In the data rows, the value 128 means zero.
Some points:
array([203,  96, 121, 131, 142, 208,  97, 167,  97, 139, 186, 102, 124, 237, 108, 197, 134, 141, 171, 153, 124, 183,
       156, 166,  82, 153, 105, 126, 133, 100, 157,  77])
array([121, 164, 111, 115, 123,  59, 131,  46, 186, 182,  69, 124,  52,  87, 114, 132,  72,  82, 119,  90,  93, 185,
        79, 145, 112, 157,  50,  35,  73,  83, 182, 105])
array([ 65, 142,  86, 135, 136, 111,  62,  72, 141, 184,  49, 100, 130, 137,  58,  96, 106, 101,  82, 183, 105, 140,
       126, 136,  69, 116, 169, 130, 134,  76,  92, 158])
array([140, 132, 110, 182, 133, 153, 129, 154,  65, 155, 145, 138,  80, 148,  86, 124, 121,  44, 154, 127, 128, 165,
        92, 101, 113, 230, 160, 100, 111, 141, 168,  82])
array([171,  68,  71, 181,  40, 117, 135, 103, 162, 143, 124, 143, 133, 140, 150, 103, 105, 234, 177, 176, 118, 147,
       117, 115, 172, 189, 172,  49, 132, 207, 109, 153])
array([ 61, 132, 175,  61, 126,  77,  63, 161, 130, 213, 118, 144, 150, 110, 142,  72, 129, 101, 129, 126,  96, 149,
       136, 171, 153, 218, 138, 164, 159, 116, 154, 129])
array([102, 166, 129,  75, 103, 124,  72, 186, 110, 108, 152, 137, 164, 125, 158, 169, 120, 112, 117, 251, 152, 139,
       115, 136,  79, 148, 132, 149, 128, 110, 157, 109])
array([131, 164, 145, 177, 129, 133, 137, 137,  68,  92, 121, 137, 162, 158, 165, 123, 154, 122, 168,  62, 142,  84,
       183, 189,  61, 147, 108, 118, 108, 172, 154, 108])
array([153, 131, 132,  90, 146,  66, 119, 130, 147,  76, 118, 170, 124, 161, 113,  94, 125, 152, 115, 117,  87, 102,
       127, 121, 222, 120, 144,  32, 108,  79,  70, 211])
array([156, 132, 110, 156, 115,  83, 149,  76,  97,  90, 149, 136,  62, 126, 141,  46,  89, 167,  50, 112,  87,  99,
        71,  53, 134,  97, 179, 104,  92, 184,  97, 112])
array([ 77, 102, 145, 213,  31,  80, 115, 114, 143, 179,  25, 147, 124,  29,  82, 105, 128, 116, 171,  94, 174,  98,
       157, 110,  65,  16,  44, 107,  73, 112, 157, 112])
array([185, 146, 136, 148,  86, 142, 115,  37, 106,  99, 126, 157, 122,  89, 149,  88, 107, 114, 251, 126, 184, 100,
       105, 119, 181, 213, 146, 201, 161, 102,  59, 144])
array([159,  88, 137, 148, 180, 125,  72, 148,  96, 135, 176, 149, 108, 112, 147, 126, 136, 174, 237, 206, 149,  92,
        73, 153, 130, 132, 204, 142, 162,  88, 106, 158])
array([157,  87,  91, 147, 141, 134,  35, 119, 158, 102, 198, 141, 139, 140, 154,  62, 182, 192, 108,  98, 226,  91,
       138, 139, 175, 176,  77, 149, 109, 103,  59, 115])
array([ 55, 150, 144,  86, 113,  74, 113,  90, 166,   0,  99,  95,  82,  71, 113, 140, 112, 110,  76,  62, 108, 131,
       100, 130, 135, 160, 169,  94, 117, 111, 132, 100])
array([135, 153, 130,  83, 146, 131, 151, 117, 107, 144, 163, 130, 255, 158, 161, 115, 142, 121, 153, 117, 168, 147,
       133, 104, 136, 142, 148, 102, 146,  66, 210, 110])
array([ 83, 177, 128,  44, 120, 141,  64, 188, 152, 131, 119, 204, 167, 146,  98, 165, 146, 148, 200, 144, 143, 188,
       148,  98, 103, 108, 118, 166, 157, 111,  56,  98])
array([169, 114, 107,  53, 130, 186, 116, 123, 102, 167, 127,  97, 174, 109, 183, 181, 182, 133,   6, 155, 130,  99,
       131, 135, 125, 123, 103, 163, 123, 116, 121, 133])
array([126, 110, 184,  92, 157, 154, 142, 176, 105, 131,  55, 124, 211, 131, 170, 164, 138, 141,  75, 129, 230, 114,
       124, 151, 190, 116, 128, 115, 136, 128,  75, 151])
array([221, 141, 127, 128, 111, 149, 108, 135, 112, 106,  97, 148, 118, 148, 159,  89, 188, 179, 183, 146, 121, 160,
       101,  90, 132, 149, 156, 123, 114, 157, 164, 176])
array([128,  83,  20, 138, 114, 196, 144, 149,  80, 143, 102, 162,  86, 124, 119,  71,  81,  87, 152, 131,  61, 155,
       131, 137, 216,  81, 146, 111, 184, 191, 143, 115])
array([175, 155, 170,  78, 155, 138, 107, 101, 165, 129, 142,  98, 136, 123, 100,  96, 143, 121,  62,  91, 170, 146,
       128, 110, 115, 100,  69, 100, 255,  90, 127, 152])
array([ 99, 172, 108, 187, 135, 109, 195,  61, 115, 130, 136, 136,  43, 178, 132, 114, 150, 190, 134, 101,  74, 151,
       129, 152, 107,  87, 130,  67, 172, 135, 188,  89])
array([138, 103, 200, 158, 103,  89, 122,  88, 168, 146, 104, 166, 115,  78,  96, 162,  57, 121,  76,  54, 104, 130,
       147, 168, 135,  90, 124, 148, 104, 119, 194, 102])
array([128, 144, 188, 118,  78, 169, 116, 233, 118, 119, 138,  27, 143, 155, 165, 133, 168,  74, 133, 200,  95, 159,
       123, 108,  88, 150, 132, 161, 178,  93, 113, 125])
array([129, 149, 156, 112, 158, 138, 196,  92, 127, 156, 160, 101, 168, 110,  70, 149, 160,  99, 109,  89,  93,  55,
       143, 129, 133,  76, 131,  71, 116, 231,  85,  49])
array([122,  52, 119,  78, 106, 152,  72, 144, 113, 144, 150, 138, 140, 130, 158, 116, 159, 144, 151, 164, 127, 130,
        97, 131, 171, 105, 208, 138, 180,  62,  57,   7])
array([137,  99, 168, 189, 124, 138, 118,  93, 181,  92, 164, 205, 196, 108, 123, 152, 197,  47,  94, 159, 102, 145,
       204, 163, 127, 163, 139, 164, 137, 103,  78, 124])
array([ 60, 148, 130, 200, 135, 164, 176,  88,  71, 149, 145, 121,  95, 162, 144, 121, 122, 135, 116, 130, 130, 118,
       154, 156, 126, 121,  25, 109, 106, 204, 209, 121])
array([160, 143, 157, 132, 189, 119, 180, 116, 142, 120,  52, 130, 164, 131, 109, 140, 201, 179,  90,  88,  81,  83,
       184,  67, 135, 138, 118, 145,  97, 114, 121,  98])
array([120, 147, 154,  82, 147, 163, 182, 136, 157,  51, 172,  97, 167,  96,  67, 146,  51, 221,  64, 127, 140,  92,
       150, 114, 176, 130, 103, 172,  53, 111, 116, 124])
array([139, 164, 129, 133, 127, 142, 149, 130, 101, 175, 108, 103,  59, 121, 121, 116,  83,  70, 145, 149, 161, 180,
        99, 204, 109, 114, 187, 172, 132, 168, 174, 111])
array([ 92, 136, 129, 199, 206, 145, 122, 144, 255, 135, 136, 117,  58, 125, 182, 100,  85, 151, 162,  74,  87, 101,
       108,  90, 105,  94,  95,  67, 125, 204, 198, 130])
array([ 81,  14, 134, 138,  90, 142, 134,  92, 161, 148, 156, 147, 179,  96, 157, 134, 146, 122, 255, 106, 116, 171,
        72, 155, 107, 113, 170, 185, 120, 112, 108, 242])
array([116,  97, 129, 137, 173, 168, 238, 142, 103, 155,  86, 137, 100,  98, 167, 162,  87, 151,  84,  92, 156,  83,
       225,  50,  65, 121,  82, 127, 129, 129,  57, 123])
array([133, 145, 141,  99,  78, 156, 171, 159, 137, 133, 119, 174, 173, 176, 145, 158, 142, 147, 126, 164, 155,  61,
        49, 174, 148, 167, 111, 193, 222, 112, 114, 106])
array([183, 159,  90, 123, 130,  71, 157, 136, 166,  89, 121,  81, 102,  82, 182, 126, 170, 158,  99, 138, 118, 101,
       189, 149, 229, 100, 109, 124,  87, 113,  17, 137])
array([110, 183, 116, 127, 106, 132,  86, 107,  62, 186, 176, 141,  90, 111, 168, 215, 125,  86, 152,  45,  98, 144,
       116, 121, 107, 127, 162,  82, 146, 130, 172, 194])
array([123, 114, 166,  51, 114, 138,  93,  59, 177, 125, 131, 107, 131, 252, 205, 148, 118, 102, 111, 166, 162, 112,
       204, 122, 135, 129, 126, 152, 126,  75, 115, 132])
array([124, 119,  11, 145, 165, 120, 204, 142, 207, 125, 145,  98, 102, 112,  74, 187, 138, 125, 110,  93, 164,  73,
       167,  72,  88, 106, 160, 127, 109, 186, 211, 160])
array([155,  60,  90, 163, 123,  26,  92, 124,   0, 173, 178, 124,  58, 121, 100, 139,  90, 122, 201, 184, 101, 140,
       107, 130, 186, 115,  88, 133, 173, 183, 157, 112])
Along one direction, these points spread out more than along any other. For each point below, how far along it does it lie, from 0 to 99? The average is 50, and the first point in the table lies past the average. One standard deviation of the points above along it is 16.
array([ 60, 148, 130, 200, 135, 164, 176,  88,  71, 149, 145, 121,  95, 162, 144, 121, 122, 135, 116, 130, 130, 118,
       154, 156, 126, 121,  25, 109, 106, 204, 209, 121]) 28
array([ 92, 136, 129, 199, 206, 145, 122, 144, 255, 135, 136, 117,  58, 125, 182, 100,  85, 151, 162,  74,  87, 101,
       108,  90, 105,  94,  95,  67, 125, 204, 198, 130]) 20
array([139, 164, 129, 133, 127, 142, 149, 130, 101, 175, 108, 103,  59, 121, 121, 116,  83,  70, 145, 149, 161, 180,
        99, 204, 109, 114, 187, 172, 132, 168, 174, 111]) 45
array([123, 114, 166,  51, 114, 138,  93,  59, 177, 125, 131, 107, 131, 252, 205, 148, 118, 102, 111, 166, 162, 112,
       204, 122, 135, 129, 126, 152, 126,  75, 115, 132]) 67
array([126, 110, 184,  92, 157, 154, 142, 176, 105, 131,  55, 124, 211, 131, 170, 164, 138, 141,  75, 129, 230, 114,
       124, 151, 190, 116, 128, 115, 136, 128,  75, 151]) 66
array([155,  60,  90, 163, 123,  26,  92, 124,   0, 173, 178, 124,  58, 121, 100, 139,  90, 122, 201, 184, 101, 140,
       107, 130, 186, 115,  88, 133, 173, 183, 157, 112]) 45
array([129, 149, 156, 112, 158, 138, 196,  92, 127, 156, 160, 101, 168, 110,  70, 149, 160,  99, 109,  89,  93,  55,
       143, 129, 133,  76, 131,  71, 116, 231,  85,  49]) 35
array([ 77, 102, 145, 213,  31,  80, 115, 114, 143, 179,  25, 147, 124,  29,  82, 105, 128, 116, 171,  94, 174,  98,
       157, 110,  65,  16,  44, 107,  73, 112, 157, 112]) 25
array([ 81,  14, 134, 138,  90, 142, 134,  92, 161, 148, 156, 147, 179,  96, 157, 134, 146, 122, 255, 106, 116, 171,
        72, 155, 107, 113, 170, 185, 120, 112, 108, 242]) 61
array([110, 183, 116, 127, 106, 132,  86, 107,  62, 186, 176, 141,  90, 111, 168, 215, 125,  86, 152,  45,  98, 144,
       116, 121, 107, 127, 162,  82, 146, 130, 172, 194]) 42
array([128,  83,  20, 138, 114, 196, 144, 149,  80, 143, 102, 162,  86, 124, 119,  71,  81,  87, 152, 131,  61, 155,
       131, 137, 216,  81, 146, 111, 184, 191, 143, 115]) 41
